Rows are one point carried round by a steady rotation, each followed by how many ticks it has turned.
The counts run from 0 to 232.
2 -13 -25 -20 2 -5 -9 -5 4 2 -6 3 -3 16 7 -10 -10 -1 3 12 5 -38 -17 9 3 9 -15 -12 1 -8 3 22 -2 -5 7 21 -1 -17 1 18 14 -4 -4 -12 15 -1 -13 29 -12 -19 3 11 -8 10 4 -6 -> 138
7 -9 10 -21 0 -19 -16 -7 4 11 11 23 5 -1 -19 -17 -4 1 11 11 5 -4 -13 9 -5 -5 3 -19 21 13 0 7 -17 -7 4 30 2 -11 1 9 11 0 0 -7 3 -11 -10 27 -6 1 -9 -14 -7 31 3 3 -> 30
12 -4 -1 -11 0 -14 -13 -9 -7 17 -3 -5 23 0 -5 -29 13 6 -1 16 17 -21 -19 10 -2 8 -2 -13 14 7 -10 -4 -20 -2 -2 16 -10 7 12 8 11 6 8 -7 5 2 -6 30 -10 -10 -1 -8 -23 12 11 -5 -> 222
-4 -11 -2 -15 5 -9 -1 0 -12 5 3 12 -3 17 -13 -14 0 18 6 17 3 -39 -4 18 -4 -9 -9 -20 11 19 -3 22 3 7 11 11 -7 -5 3 1 0 8 1 -12 4 -5 -9 16 -10 -8 -13 -2 -26 29 -9 -3 -> 48
-3 6 7 -15 4 -17 -1 1 0 -3 6 1 -5 16 0 1 -9 2 -1 1 -13 -23 -18 10 17 13 -16 -21 -8 -4 -5 -7 -2 -6 16 36 -5 -11 -2 -14 6 -5 2 -6 -16 7 -11 11 -3 -17 -12 10 -16 37 -18 -14 -> 177
2 -1 11 -20 4 -4 -8 -7 -10 -6 1 -11 22 2 5 3 2 2 -3 -7 -12 -29 -29 11 25 17 -13 8 3 -1 -6 3 -9 -17 -1 20 -10 2 14 1 14 1 -16 -11 0 21 -10 19 -19 -5 -11 8 -15 12 -21 -7 -> 83
-9 -6 25 -29 25 3 0 -2 13 6 5 -6 12 4 -2 -13 8 3 12 2 3 -12 -6 -16 0 2 -2 -14 4 -3 -17 -5 -16 -21 -13 29 -8 7 -12 10 2 -1 6 -12 19 -7 -9 18 4 -3 -11 -1 -15 20 18 -17 -> 111
-4 -18 16 -34 13 -16 -10 -1 -3 7 8 9 -9 0 -13 -9 -7 3 16 8 -8 -8 -10 -7 -12 10 -5 -17 9 -6 -10 5 -10 -16 1 23 -1 -11 3 15 2 2 -14 -11 12 -16 -5 28 -11 -11 0 -3 -2 38 6 -2 -> 24
-16 7 21 -3 -4 -5 -10 -4 6 1 1 2 1 19 -9 -3 4 4 8 6 -2 -4 -12 6 26 2 0 -4 9 14 -18 12 -5 -3 -11 26 16 2 23 -15 9 2 7 7 5 4 -9 27 1 7 -28 5 -24 30 -14 -3 -> 68
4 -14 15 -16 21 -2 2 9 -2 7 9 5 13 -3 -6 -5 13 -10 0 18 2 -21 -16 -5 18 9 -2 -8 12 -7 -29 -19 -13 -22 -9 27 -5 18 1 -1 4 -5 -8 -5 19 2 -5 27 -3 2 -9 -3 -16 16 -5 -9 -> 209
6 -17 11 -5 0 -10 -20 -16 5 -9 4 -2 -15 21 11 -11 9 2 3 18 4 -34 -18 6 3 -5 -8 -17 13 11 -2 21 -4 -2 11 21 4 -3 16 2 6 -10 0 -2 -3 4 -1 16 -16 -4 10 9 -22 25 3 -13 -> 44
-4 1 20 -18 0 -9 -17 -13 -11 -7 1 -8 27 1 2 4 1 3 3 -11 -10 -26 -28 13 25 7 -11 6 15 4 2 2 -5 -11 5 21 -8 -2 9 0 12 5 -12 -16 -6 18 -8 21 -13 7 -13 4 -16 14 -15 -3 -> 84
7 -12 11 -23 7 -17 -9 -3 7 10 13 20 -2 3 -13 -20 -6 1 11 20 5 -2 -12 7 -3 -6 5 -23 13 9 1 2 -19 -5 -3 35 4 -5 -1 1 12 -3 -1 -1 4 -12 -9 20 -2 -10 -2 -15 -10 36 4 -5 -> 31
10 -7 15 -17 9 1 -7 -4 7 13 9 -1 22 -3 -11 -3 8 -12 17 -5 -6 -3 -21 4 1 8 -5 -10 9 3 -21 -3 -14 -3 -10 18 1 1 -9 8 1 -12 5 -7 15 4 -17 40 -15 3 -19 -5 -17 22 -9 12 -> 205
9 -5 16 -12 8 -3 -12 -6 8 19 0 -1 13 0 -8 -5 13 -11 13 0 -1 -2 -18 7 10 12 1 -9 8 7 -28 -5 -14 -9 -7 21 0 -3 -4 5 1 -9 6 -8 18 8 -13 45 -16 4 -20 -2 -19 8 -8 10 -> 204
-9 -5 20 -13 22 -11 -2 -9 12 -14 3 -15 24 3 11 2 -2 0 5 -7 -2 -25 -24 6 22 -6 -14 -6 11 -6 6 3 -7 -16 6 27 0 9 -1 0 3 -8 7 -4 -5 14 -16 21 5 2 -9 1 -26 9 -11 -14 -> 92
-11 2 16 -18 4 -9 -14 -12 14 7 -3 -4 7 5 -16 -6 -1 -15 9 3 6 -19 -15 -4 16 7 3 -20 20 -4 -7 -2 -15 -20 0 33 10 -8 -9 2 10 8 8 -8 12 -23 -15 30 2 13 -15 -3 0 11 15 -10 -> 116
9 -14 -4 -1 1 3 -5 2 11 -3 4 0 -5 31 9 -11 -2 2 7 6 -3 -29 -19 4 0 -7 -22 -8 4 17 -18 33 -8 6 -5 20 -2 4 6 6 5 -13 9 -7 9 10 -16 20 -17 -2 -14 11 -23 15 -10 -5 -> 52
7 -8 3 -7 -3 -19 -17 -14 2 -6 8 12 -7 9 -11 -18 -2 -5 5 25 19 -23 -20 11 0 -12 5 -21 24 11 0 -1 -5 3 7 35 -4 2 12 0 5 -12 4 1 -2 -6 2 17 -5 0 -3 -4 -14 21 6 -19 -> 38
-16 -6 23 -22 23 -8 -3 -2 -9 10 2 3 0 6 -10 6 11 -1 8 8 -4 -17 -6 5 19 17 -1 -8 10 -2 -23 -12 2 -20 7 11 -5 -1 -1 -5 -17 5 1 -10 18 -4 -5 34 -3 5 -21 -1 -18 19 -8 3 -> 201
-4 -4 9 -12 11 -1 -8 -9 14 -3 -6 -34 10 4 3 -3 11 -5 5 -7 -1 -15 -22 4 7 10 -12 -13 2 -11 -9 3 -7 -14 -1 16 -2 12 -3 12 3 -16 9 -3 9 4 -16 39 -7 -5 -11 14 -28 -4 -1 -15 -> 100
-4 -8 8 -21 13 5 -1 7 -1 2 3 -1 15 1 -11 -12 9 -4 3 7 1 -23 -8 -16 10 11 -8 -7 6 -8 -22 -3 -9 -27 -13 25 -10 3 -14 12 15 9 -11 -17 26 -15 -9 26 -5 8 -13 2 -12 4 6 -11 -> 113
-11 -5 8 -10 11 -19 -15 -7 -1 -1 -6 4 -15 13 -11 -6 -6 -3 5 12 0 -9 -17 -5 11 6 1 -19 15 -7 -18 0 -5 -26 4 23 -2 -12 2 13 -5 2 6 0 24 -20 -7 41 7 4 -15 -2 -2 12 8 -3 -> 19
9 -8 9 -10 11 -7 -2 5 -7 4 6 8 14 -3 -11 -6 15 -12 -5 14 2 -18 -22 -3 19 12 -3 -2 18 -8 -31 -12 -11 -19 -10 29 -1 15 2 1 10 -4 -10 -5 23 2 -10 33 -12 11 -9 -6 -13 8 -8 -5 -> 210
-16 14 13 -16 -16 -8 -14 -6 -7 -7 -1 13 -6 11 -6 9 1 7 3 0 -1 -5 -17 12 19 -6 -6 -11 9 18 -5 14 0 -9 0 29 11 -17 4 -5 17 5 4 2 2 -5 -4 23 -15 9 -20 5 -20 38 1 6 -> 164
-3 -13 -15 -19 0 -6 -13 -17 8 -7 -2 2 -6 15 9 -6 -13 -2 10 7 1 -40 -12 7 0 3 -14 -9 8 -6 6 23 3 -5 9 19 5 -22 4 16 8 -2 -2 -8 12 -2 -14 27 -15 -14 6 10 -6 17 3 -3 -> 139
-3 -2 16 -18 1 -4 -14 -14 19 7 -1 -7 8 0 -12 -15 2 -14 9 7 9 -11 -16 -8 5 10 9 -19 12 0 -9 -3 -20 -16 -10 36 5 -5 -5 -1 9 2 14 -9 11 -16 -13 29 1 2 -15 3 -6 12 20 -14 -> 117
3 -10 6 -33 -2 7 -6 -1 3 6 7 0 17 -8 -17 -17 1 -6 12 6 -1 -18 -8 -6 -4 22 -12 -17 5 -17 -10 -3 -14 -16 -12 27 0 -5 -7 7 21 8 -14 -10 13 -13 -16 20 -11 -11 2 3 -4 22 10 -12 -> 120
-15 -2 -11 -9 -2 -3 0 9 0 -14 4 10 -29 16 0 2 -3 3 4 19 0 -18 -16 2 16 -14 6 -11 0 5 -17 6 10 -10 -12 29 14 -1 7 0 19 -2 5 6 17 -7 -7 32 -4 0 -24 15 -21 18 4 -14 -> 154
-2 -4 -2 -31 0 -10 -10 -10 8 12 0 15 23 2 -13 -25 -3 5 8 14 12 -15 -2 13 0 4 -2 -20 12 -3 7 9 -17 -3 -1 29 4 -13 -4 5 20 12 -1 -5 4 -10 -16 18 0 -12 1 -9 -15 23 11 -5 -> 127
-8 -1 0 -22 12 -9 2 -3 -8 -8 -2 -11 26 -6 -11 -10 8 11 11 -3 6 -26 -20 13 5 -2 -10 -9 8 -7 -3 -1 1 -4 -3 21 -25 17 -5 10 5 -2 3 -11 5 5 -12 29 2 1 -24 3 -30 -5 -4 -18 -> 95
-6 -10 -2 -30 8 -6 -6 -5 12 11 7 12 15 8 -3 -23 -8 2 2 19 12 -21 3 11 4 7 1 -22 10 -9 8 6 -17 -9 0 33 5 -10 0 4 17 5 -3 -2 5 -8 -12 16 6 -16 9 -6 -18 25 7 -9 -> 128
-14 -6 6 -20 13 -18 -6 -3 -9 -1 -2 7 -11 12 -15 -7 -9 2 6 10 -2 -16 -8 -7 11 7 -9 -10 19 -11 -18 1 0 -27 3 17 -4 -11 -2 19 -1 5 -4 -3 22 -26 -7 39 6 8 -13 -5 -1 16 5 4 -> 18
0 -21 23 -28 14 -19 -13 2 -2 1 9 12 -17 3 -8 -10 0 -3 8 16 -6 -8 -12 -9 3 9 0 -16 9 -5 -11 -2 -10 -26 5 25 -3 -8 7 7 3 7 -13 -8 15 -13 -3 25 -2 -10 2 -3 -5 34 7 -6 -> 25
-15 -8 15 -22 22 -2 -3 1 -1 3 -6 -14 1 8 -6 -6 20 12 -1 8 7 -18 -3 0 16 6 3 -17 3 -3 -16 -3 -6 -29 1 12 -7 5 -6 3 -3 12 4 -5 19 -8 -9 36 9 -2 -18 5 -31 2 8 -14 -> 105
-13 -4 10 -15 2 -3 -10 -5 4 0 -1 -2 14 4 -19 -6 -1 -14 6 3 1 -22 -15 -7 19 11 -7 -15 23 -9 -11 1 -10 -27 -2 27 9 -11 -15 5 11 14 2 -11 19 -22 -17 31 -5 18 -16 -1 -1 7 7 -5 -> 115
7 -5 6 -17 12 -9 -5 -5 -1 20 6 -11 17 -4 -11 -16 6 -9 2 17 10 -14 -19 3 0 14 2 -23 8 -10 -18 -19 -21 -3 -6 28 -4 17 1 0 11 -10 3 2 7 0 -5 26 -4 -16 1 -5 -11 26 5 -16 -> 215
-20 -7 22 -28 22 -3 0 -4 -4 -1 -4 -14 10 0 -11 -3 20 15 9 2 1 -22 -2 0 9 1 -4 -17 8 -8 -10 -4 -2 -22 7 6 -7 7 -10 5 -9 14 3 -10 13 -9 -8 28 7 -3 -15 5 -32 12 10 -15 -> 104
-13 15 18 -15 -8 -7 -13 -8 -2 1 2 10 -9 14 -1 2 3 8 8 4 1 0 -14 9 14 -10 1 -17 4 22 -8 7 -10 -2 -6 37 6 -14 2 -4 16 -2 8 6 -1 0 -3 18 -8 -2 -19 5 -22 44 3 -1 -> 165
-12 5 12 -11 19 -9 -10 -12 8 3 -3 -9 -3 21 -6 4 0 -8 12 -6 -5 -15 -13 13 18 12 -14 -16 9 -11 -18 -1 0 -7 10 21 0 -7 -9 3 -14 -18 9 6 8 -2 -13 38 -1 -2 -22 7 -21 14 -16 -1 -> 195
8 -10 7 -23 2 -15 -16 -10 3 9 2 0 -4 2 -11 -17 -4 -4 18 2 -3 3 -18 -7 -15 8 -2 -13 8 1 -14 4 -12 -8 -12 27 -9 -12 0 26 7 -10 -2 -10 18 -10 -9 39 -12 -6 -12 3 -4 16 8 -3 -> 22
-3 -9 -9 -16 7 -17 -4 4 -2 4 -12 -2 5 13 -7 -14 4 9 -1 4 6 -11 -7 4 1 8 -14 -12 8 -10 -20 3 -6 -22 1 11 -9 -7 -5 17 10 9 7 -4 15 -4 -23 49 3 -6 -13 -1 -31 1 -3 10 -> 10
-6 -1 8 -16 10 6 -9 0 10 10 -8 -19 12 10 -10 -6 15 2 4 -4 6 -11 -11 2 17 5 -9 -11 6 2 -19 12 -14 -25 -10 12 -1 0 -13 11 11 4 0 -7 24 -7 -15 45 -6 2 -22 5 -24 -7 1 2 -> 107
-12 1 -5 -22 4 -23 -2 -2 -9 1 -4 -1 17 -2 -8 -3 -12 2 0 1 8 -29 -16 4 2 7 -9 -25 5 -10 -4 -16 4 -10 12 21 -15 0 -14 -1 7 12 18 -11 -3 -7 -12 33 7 -9 -9 -4 -19 19 4 -8 -> 0
-6 1 21 -12 21 -7 -11 -17 11 4 -5 -17 -3 14 -2 3 4 -10 14 -7 -4 -10 -14 5 11 13 -8 -12 2 -2 -22 -5 -1 -1 3 22 -2 1 -2 3 -15 -24 14 1 10 7 -10 35 -2 -4 -21 9 -22 14 -7 -6 -> 196
-9 12 17 -10 7 -3 -4 -4 -9 -9 1 -3 5 13 3 -1 3 1 -5 4 -5 -19 -22 3 37 10 -2 8 15 7 -21 2 -4 -11 -15 37 -5 7 24 -11 13 -4 -7 6 7 8 2 14 -4 9 -22 10 -13 15 -12 -15 -> 75
-8 9 7 -13 -22 -5 -12 -1 -14 -8 -1 13 -6 12 -8 6 7 9 0 4 -4 -11 -14 7 18 0 -14 -6 8 14 -14 15 3 -10 -1 23 6 -15 5 2 22 7 -8 3 5 -4 -4 29 -21 8 -18 7 -19 28 -8 9 -> 163
